In the rows, 128 means zero.
Rows swapped in pairs by one turn or mirror: which row each one swaps with:
The rows were stretched afterwards, more along some directions than others.
Q_272: [135 108 143 157 113 120 148 129 159 147 145 130 145 156 143 146 115 128
 115]
Q_151: [130 112 140 139 117 107 163 127 173 138 136 112 134 162 102 155 100 145
 121]
Q_824: [141 140 150 133 163 138 127 100 146 152 134 136 129 111 129 108 158 138
 130]
Q_379: [132 127  94 126 159 144  79 109  98 133 121 132 115  84 150  86 126 104
 160]
Q_566: [133 106 115 141 156 137  56 138 117 116 125 149 164  93 132 123 113  95
 137]
Q_216: [144 100 145 160 112 112 145 134 168 151 142 132 142 151 133 142 131 131
 117]
Q_797: [130 118 110 130 135 132  91 150  87 115 110 142 141 135 132  91 105  83
 119]
Q_3: [166 120 135 105 163 165  77 136 109 122 127 136 160  97 133 100 124 109
 118]
Q_575: [142 130  93 123 151 143  90 116  98 127 125 133 112 101 148 101 129 112
 152]
Q_389: [173 119 134  97 152 162  91 137 110 117 128 129 159 107 134 109 119 121
 117]
Q_839: [166 124 134 102 151 170  85 131 107 121 130 135 160 100 140 114 120 115
 110]
Q_401: [118 135 147 114 144 110 117 143 100 118 119 120 127 162 108 152 121 146
 124]
Q_48: [143 131 116 107 115 110 141  88 127 115 153  94 136 134 139 171 112 170
 128]
Q_231: [129 126 155 113 144 116 112 149 106 125 117 110 126 166 110 150 121 146
 116]
Q_31: [125 129 150 105 154 122 112 142 102 116 115 117 126 157 110 151 117 147
 129]
Q_756: [122 134 151 106 150 116 109 145 101 115 105 113 128 153 112 147 116 151
 121]
Q_684: [131 107 139 147 120 110 167 127 175 141 135 118 128 162 103 149 105 136
 125]
Q_58: [146 116 117 107 122 118 123  90 128 120 156  89 135 120 138 171 108 163
 128]
Q_197: [133 107 141 153 122 118 145 141 159 143 142 139 151 148 140 148 118 130
 106]
Q_693: [123 146 149 124 165 152 123  99 140 132 128 125 148 108 107  97 124 125
 134]
Q_99: [126 121 147 105 154 123  92 140 101 119 107 115 135 143 111 138 118 146
 127]
Q_345: [170  84 116 125 139 128  89 126 138 148 144 121 127  92 128 130 118 118
 118]
Q_905: [134 104 110 145 147 132  62 147 109 113 134 146 162  97 136 124 110  88
 129]
Q_894: [131 140 139 129 151 142 121  86 143 148 127 144 126  98 127 105 152 135
 133]
Q_902: [136 141 145 131 157 133 120  96 149 145 120 141 128 100 123 105 157 141
 129]
Q_318: [151 123 103 114 146 123 107  91 134 106 131 140 149  85 125 125 112 104
 126]
Q_81: [144 116 102 131 117 129 105 141  96 113 119 144 139 145 134 110 111  90
 108]
Q_109: [123 150 148 115 163 144 126  98 140 131 126 118 146 115 105 104 121 139
 134]
Q_69: [137 108 110 147 139 130  72 143 117 114 138 146 154 108 128 139 115  99
 129]
Q_259: [130 108 108 144 145 137  71 146 115 110 130 148 160 109 134 131 110  91
 129]
Q_344: [135 139 142 129 165 146 117  95 149 143 130 148 133  99 122 102 156 129
 135]
Q_221: [144 125 111 115 155 124  97 102 121 109 124 148 153  75 129 107 111  90
 125]
Q_160: [123 126 150 101 147 117 106 140 105 115 103 113 128 149 116 152 112 152
 121]
Q_681: [170  84 123 120 147 127  82 131 132 147 147 118 128  87 119 136 119 124
 108]
Q_269: [138 104 139 158 110 107 146 145 162 143 136 131 142 153 140 144 124 136
 108]
Q_288: [147 119 117  98 127 118 126  90 137 117 148  88 134 115 140 172 109 169
 124]
Q_203: [162  87 125 125 142 130  89 130 131 154 140 124 121  91 125 136 116 118
 112]
Q_596: [134 144 148 130 177 142 116 104 146 147 127 145 129 108 124 104 154 133
 126]
Q_929: [127 149 147 118 161 146 125  97 138 134 125 122 146 109 104  98 128 132
 133]
Q_91: [140  96 133 157 124 118 138 136 162 147 144 135 149 138 140 130 123 125
 121]
Q_553: [112 133 143 115 149 108 118 146 106 118 100 115 125 152 110 139 125 150
 124]
Q_909: [135 123 115 113 114 106 138  91 139 111 133  94 142 123 134 160 115 167
 130]
Q_914: [131 115 140 138 120 107 167 126 167 142 130 112 136 157 102 144 104 140
 116]
Q_635: [140  97 134 157 111 114 135 125 171 144 139 132 149 138 139 132 118 125
 123]
Q_633: [132 115 112 131 124 135  96 155  89 114 116 142 139 140 129 112 103  84
 101]
Q_475: [125 150 147 117 150 143 134  98 141 131 120 121 151 116 102 101 123 131
 128]
Q_505: [144 120 121 101 121 117 121  91 129 117 143  88 133 122 139 176 107 172
 117]
Q_753: [131 144 152 132 159 140 127  91 147 151 130 141 124 114 122 117 149 134
 132]
Q_285: [133 129  94 126 153 147  85 116 101 136 128 126 110  96 157  99 126 113
 151]
Q_77: [157 121 126 102 125 113 132  83 139 123 148  88 137 122 136 163 115 171
 129]
Q_213: [151 124 110 107 151 130 109  88 128 109 123 142 147  77 126 119 109 106
 128]
Q_886: [135 109 138 142 116 108 166 130 171 141 137 114 137 160 107 149 103 138
 118]
Q_98: [138 131  97 127 156 143  87 124  91 130 128 129 114 101 154  93 127 112
 155]
Q_946: [144 120 118 107 114 110 129  93 132 117 142  89 130 125 136 174 108 169
 121]

Swapped with Q_98: Q_69
Swapped with Q_344: Q_91
Swapped with Q_886: Q_929

